One turning vector, and how many steps it has turned:
The counts run from 0 to 105.
98, 158, 113, 128, 111, 127, 101, 146, 155, 124, 118, 127, 110, 132, 131, 109, 146, 119, 147, 159, 137, 150, 156, 146, 155, 83, 174, 178, 122, 135, 156, 183, 66, 149, 143, 142, 172, 141, 128, 123, 179, 104, 100, 148, 118, 79, 91, 98, 129, 130  77
136, 176, 119, 102, 100, 165, 98, 84, 173, 105, 148, 88, 136, 129, 116, 106, 104, 121, 130, 145, 117, 131, 176, 132, 121, 75, 126, 132, 167, 145, 113, 184, 94, 148, 141, 137, 152, 89, 138, 131, 147, 90, 88, 109, 84, 118, 151, 164, 121, 116  35
130, 124, 138, 117, 114, 136, 119, 100, 143, 123, 139, 108, 119, 147, 87, 138, 135, 163, 101, 167, 130, 136, 184, 114, 100, 95, 179, 161, 144, 162, 103, 144, 102, 151, 131, 104, 149, 74, 114, 129, 97, 63, 123, 150, 49, 86, 119, 165, 189, 157  39
130, 166, 135, 100, 91, 111, 105, 151, 126, 182, 95, 147, 140, 154, 148, 129, 163, 151, 133, 130, 165, 109, 124, 159, 154, 98, 129, 146, 114, 115, 138, 112, 57, 67, 70, 144, 133, 102, 88, 175, 132, 96, 134, 123, 102, 100, 75, 82, 121, 133  80
122, 138, 143, 125, 110, 86, 136, 70, 130, 122, 96, 157, 145, 135, 141, 94, 196, 161, 113, 162, 149, 140, 128, 77, 138, 86, 120, 167, 152, 122, 168, 151, 104, 117, 94, 112, 138, 133, 80, 138, 161, 117, 94, 171, 80, 85, 116, 142, 139, 154  17
170, 182, 118, 99, 141, 113, 127, 86, 165, 140, 101, 117, 147, 134, 122, 139, 119, 132, 68, 141, 138, 126, 158, 100, 108, 77, 116, 133, 144, 157, 100, 136, 126, 109, 78, 140, 110, 82, 34, 129, 103, 108, 61, 108, 83, 123, 130, 168, 164, 130  23
132, 130, 73, 124, 100, 112, 90, 127, 117, 132, 86, 162, 112, 136, 113, 140, 167, 124, 136, 148, 142, 130, 115, 137, 167, 115, 117, 127, 155, 135, 131, 157, 34, 127, 110, 144, 170, 80, 93, 122, 139, 60, 69, 144, 88, 109, 104, 109, 150, 141  8
76, 166, 131, 119, 111, 141, 104, 54, 136, 118, 121, 142, 128, 126, 109, 134, 127, 126, 109, 130, 122, 143, 156, 74, 134, 86, 147, 161, 179, 183, 137, 188, 86, 189, 88, 155, 149, 103, 89, 105, 148, 91, 129, 120, 123, 170, 115, 158, 162, 94  104
137, 190, 134, 109, 116, 92, 121, 139, 112, 145, 94, 154, 122, 106, 150, 172, 159, 139, 110, 133, 153, 144, 173, 84, 149, 92, 150, 154, 111, 141, 144, 125, 118, 105, 79, 98, 135, 72, 60, 169, 110, 112, 90, 119, 105, 124, 90, 118, 173, 164  97
104, 144, 131, 136, 161, 135, 100, 116, 146, 86, 109, 151, 93, 131, 129, 98, 194, 125, 98, 146, 117, 125, 148, 125, 107, 81, 130, 143, 168, 112, 165, 183, 97, 163, 139, 159, 169, 94, 102, 118, 180, 80, 76, 155, 110, 95, 97, 123, 155, 119  13
103, 143, 156, 102, 140, 150, 128, 61, 116, 119, 149, 158, 127, 135, 142, 127, 138, 151, 142, 114, 121, 84, 198, 133, 87, 99, 126, 152, 166, 94, 163, 164, 152, 141, 119, 98, 153, 67, 101, 166, 164, 90, 123, 161, 70, 122, 158, 133, 139, 126  26
172, 182, 129, 120, 124, 133, 115, 134, 166, 132, 193, 114, 170, 179, 106, 93, 123, 134, 86, 165, 147, 134, 155, 148, 133, 85, 159, 181, 125, 179, 133, 173, 90, 98, 96, 123, 132, 116, 113, 172, 114, 87, 107, 100, 99, 87, 130, 114, 111, 142  65
74, 153, 152, 141, 117, 154, 68, 87, 116, 168, 113, 165, 149, 134, 111, 151, 84, 148, 125, 115, 140, 108, 128, 143, 96, 105, 134, 143, 158, 140, 133, 146, 119, 132, 73, 140, 140, 89, 43, 113, 158, 76, 113, 135, 105, 114, 102, 128, 163, 110  10
98, 196, 129, 98, 108, 150, 88, 134, 140, 172, 106, 110, 171, 179, 161, 126, 108, 134, 141, 98, 151, 111, 118, 180, 146, 105, 121, 124, 130, 135, 122, 162, 70, 93, 74, 171, 131, 121, 104, 138, 152, 99, 143, 110, 124, 131, 91, 92, 94, 84  79
128, 169, 116, 117, 133, 103, 129, 138, 129, 115, 119, 155, 89, 108, 135, 158, 153, 123, 118, 160, 136, 139, 193, 90, 133, 89, 141, 163, 127, 140, 177, 182, 84, 154, 137, 102, 150, 51, 78, 160, 143, 90, 63, 138, 109, 120, 116, 113, 165, 163  98
66, 138, 128, 120, 100, 146, 110, 125, 112, 134, 179, 171, 129, 153, 117, 73, 151, 133, 107, 154, 151, 129, 107, 192, 139, 119, 144, 169, 149, 140, 168, 193, 62, 141, 111, 144, 146, 125, 144, 150, 148, 55, 137, 134, 118, 135, 140, 91, 131, 103  73
117, 146, 115, 114, 76, 130, 127, 53, 119, 94, 179, 151, 123, 120, 105, 117, 183, 135, 108, 150, 139, 160, 136, 132, 143, 90, 130, 140, 170, 122, 162, 185, 97, 161, 113, 133, 139, 94, 123, 133, 153, 82, 94, 122, 89, 158, 169, 170, 127, 116  30
80, 180, 165, 99, 78, 166, 79, 121, 89, 128, 114, 115, 107, 141, 138, 168, 127, 123, 130, 95, 113, 140, 164, 153, 124, 86, 144, 118, 145, 109, 99, 145, 118, 133, 126, 157, 186, 96, 137, 147, 94, 113, 143, 127, 54, 163, 108, 148, 138, 108  41
101, 169, 155, 95, 124, 136, 111, 180, 143, 132, 139, 114, 99, 149, 133, 124, 161, 107, 93, 128, 113, 141, 168, 115, 163, 93, 158, 145, 100, 147, 115, 155, 74, 112, 94, 164, 171, 93, 128, 155, 67, 107, 152, 101, 103, 153, 76, 98, 141, 105  71
102, 180, 148, 113, 102, 101, 109, 154, 133, 136, 83, 118, 125, 131, 165, 126, 179, 141, 128, 155, 146, 175, 130, 127, 170, 84, 201, 188, 111, 124, 152, 144, 67, 115, 122, 111, 162, 152, 121, 153, 128, 121, 127, 131, 143, 100, 76, 95, 152, 146  76
155, 174, 125, 86, 93, 122, 122, 83, 175, 85, 113, 85, 110, 122, 120, 117, 161, 118, 136, 155, 145, 151, 185, 112, 136, 65, 165, 168, 140, 109, 138, 162, 100, 151, 145, 103, 173, 103, 142, 161, 139, 110, 90, 124, 86, 81, 140, 138, 136, 156  34
61, 154, 130, 114, 107, 101, 138, 100, 109, 134, 126, 183, 117, 112, 178, 123, 172, 136, 129, 132, 158, 138, 127, 158, 165, 95, 122, 149, 119, 92, 182, 132, 89, 131, 99, 158, 129, 119, 72, 154, 186, 102, 85, 161, 105, 158, 104, 92, 136, 130  89
101, 147, 124, 95, 86, 150, 109, 153, 116, 116, 168, 159, 97, 147, 129, 106, 180, 111, 115, 151, 136, 158, 137, 159, 174, 86, 139, 135, 120, 129, 146, 186, 47, 127, 126, 155, 172, 91, 154, 145, 115, 72, 119, 134, 127, 144, 109, 82, 136, 105  72
110, 137, 154, 99, 88, 96, 119, 72, 114, 132, 76, 166, 129, 149, 166, 126, 211, 146, 118, 119, 149, 120, 104, 119, 139, 101, 100, 119, 148, 86, 148, 116, 112, 95, 76, 130, 134, 117, 81, 149, 147, 104, 117, 153, 79, 133, 103, 115, 138, 118  16
119, 141, 113, 121, 128, 117, 102, 63, 138, 82, 142, 168, 123, 112, 109, 89, 194, 138, 89, 178, 138, 143, 138, 58, 137, 91, 137, 155, 164, 176, 157, 156, 91, 144, 101, 117, 156, 89, 114, 138, 147, 73, 117, 137, 103, 140, 121, 148, 167, 131  103
99, 123, 115, 129, 140, 133, 118, 121, 156, 138, 139, 153, 112, 150, 114, 113, 117, 146, 117, 163, 118, 124, 144, 125, 137, 99, 163, 162, 120, 200, 121, 196, 80, 131, 101, 143, 137, 104, 59, 100, 148, 59, 98, 162, 92, 76, 78, 102, 163, 146  82
166, 121, 132, 107, 68, 96, 112, 86, 128, 132, 109, 140, 115, 138, 116, 127, 178, 167, 115, 137, 147, 158, 151, 141, 103, 93, 149, 150, 132, 115, 134, 124, 93, 97, 134, 81, 143, 80, 136, 168, 90, 68, 130, 140, 33, 97, 106, 145, 165, 149  38
90, 175, 185, 103, 124, 175, 138, 103, 155, 130, 186, 114, 134, 176, 135, 104, 114, 99, 74, 121, 105, 119, 173, 189, 128, 85, 127, 141, 131, 132, 118, 168, 149, 147, 117, 199, 131, 113, 108, 136, 130, 94, 125, 125, 68, 160, 156, 119, 119, 82  57
103, 194, 161, 109, 68, 133, 136, 128, 105, 148, 150, 116, 138, 162, 152, 164, 135, 125, 150, 112, 154, 131, 161, 162, 182, 98, 149, 143, 94, 94, 172, 174, 121, 107, 106, 129, 180, 131, 122, 192, 121, 138, 121, 114, 89, 128, 131, 93, 99, 134  63
143, 193, 122, 126, 102, 128, 133, 138, 153, 159, 172, 113, 166, 154, 128, 130, 107, 122, 73, 144, 148, 139, 159, 138, 170, 80, 153, 140, 115, 186, 92, 151, 81, 105, 100, 163, 112, 96, 93, 156, 95, 100, 97, 91, 107, 138, 123, 113, 140, 123  66
97, 125, 96, 131, 122, 145, 85, 83, 118, 130, 122, 169, 136, 144, 83, 139, 114, 138, 145, 139, 136, 112, 124, 164, 115, 111, 130, 141, 172, 157, 134, 179, 79, 145, 102, 139, 149, 70, 72, 131, 157, 57, 88, 153, 93, 120, 120, 136, 156, 121  9
117, 148, 164, 101, 128, 107, 157, 159, 135, 108, 145, 132, 100, 140, 151, 116, 180, 120, 103, 156, 106, 143, 191, 165, 125, 61, 157, 171, 98, 85, 135, 141, 136, 119, 140, 128, 148, 110, 96, 151, 108, 114, 94, 163, 54, 84, 130, 105, 156, 174  55
110, 183, 186, 93, 58, 141, 103, 68, 122, 146, 107, 114, 168, 128, 134, 165, 129, 148, 105, 96, 150, 147, 155, 102, 139, 87, 161, 140, 148, 140, 132, 119, 148, 127, 66, 95, 154, 128, 90, 177, 130, 123, 140, 97, 100, 144, 127, 165, 142, 115  32
146, 167, 138, 75, 52, 135, 101, 91, 111, 165, 103, 143, 132, 159, 141, 158, 140, 156, 125, 106, 171, 128, 150, 164, 135, 102, 121, 114, 148, 112, 108, 101, 108, 78, 95, 117, 127, 77, 122, 181, 92, 84, 126, 111, 58, 130, 108, 131, 124, 119  37
139, 174, 124, 89, 81, 110, 127, 102, 129, 90, 132, 135, 98, 107, 124, 145, 212, 104, 86, 131, 139, 158, 165, 105, 171, 73, 111, 122, 132, 103, 152, 164, 88, 133, 108, 126, 165, 92, 135, 135, 98, 111, 81, 118, 75, 168, 131, 140, 140, 120  29
